500 stands for zero in the data rows.
Some points, each followed by its number:
524 700 412 694 290 648 483 694 568 674 398 706 575 717 378 513 0
511 675 361 637 360 658 575 637 362 587 452 607 443 620 474 431 1
498 562 501 690 516 431 618 692 494 679 571 653 642 704 494 516 2
508 343 545 394 547 304 349 429 689 590 375 402 437 548 405 566 3
511 446 422 345 512 538 480 343 473 323 528 327 385 348 279 548 4
363 434 528 328 432 497 402 346 307 359 430 393 526 341 394 523 5
494 483 481 329 521 577 425 346 435 354 474 335 391 316 333 524 6
474 343 582 416 568 332 506 357 496 405 579 442 603 345 394 550 7
451 499 505 648 407 376 492 663 535 713 420 644 634 684 561 478 8
534 478 483 622 482 393 457 607 655 691 438 565 412 701 470 494 9
517 398 503 342 601 522 517 330 469 350 593 375 449 322 458 526 10
524 451 494 647 448 391 505 598 608 705 368 540 486 675 568 472 11
597 448 440 314 613 571 533 335 514 337 618 338 389 331 287 530 12
571 422 512 628 483 395 527 536 597 546 480 572 444 514 375 514 13
475 519 455 447 414 521 386 451 546 495 313 384 334 472 400 486 14
578 420 545 642 519 362 484 582 637 618 461 559 435 645 321 546 15
444 438 515 548 449 340 415 523 590 551 365 555 465 492 328 514 16
636 521 487 687 561 445 526 657 685 708 476 573 529 684 532 474 17
Which three points above are nearest to each new point by angle? Their numbers follow each, nearest first.
642 361 514 577 668 312 576 552 681 700 580 538 590 658 586 505 17 11 9
350 451 482 400 364 445 401 324 311 344 408 455 470 347 369 492 5 6 4
323 495 534 274 373 464 480 371 315 299 488 401 472 346 377 573 5 6 4
312 445 644 360 467 430 448 390 326 340 565 417 624 345 617 512 5 7 10
479 451 543 316 590 506 493 345 485 346 617 379 501 347 516 545 10 12 6
327 380 616 356 438 417 337 330 348 316 370 411 397 309 416 521 5 6 4
320 363 547 313 345 390 290 347 331 334 302 424 402 348 327 481 5 6 14
310 533 596 610 309 298 315 676 518 705 304 672 562 690 910 450 8 11 9
333 596 537 423 380 610 430 509 329 371 467 521 514 394 559 475 5 6 1
315 320 412 328 310 651 316 332 675 349 306 641 331 337 816 381 14 5 6
410 320 596 387 472 312 326 360 549 406 319 407 425 389 361 491 3 5 16
581 606 498 684 545 617 649 647 412 491 654 680 616 538 452 501 2 1 0
676 593 439 635 664 661 668 579 483 470 661 537 567 520 497 544 2 17 1
327 594 459 494 361 512 311 536 310 544 289 507 453 580 445 457 14 1 5
383 498 523 306 382 472 280 400 352 346 332 385 467 312 397 538 5 6 4
512 658 507 532 511 637 608 556 337 403 646 555 649 440 466 480 1 2 0
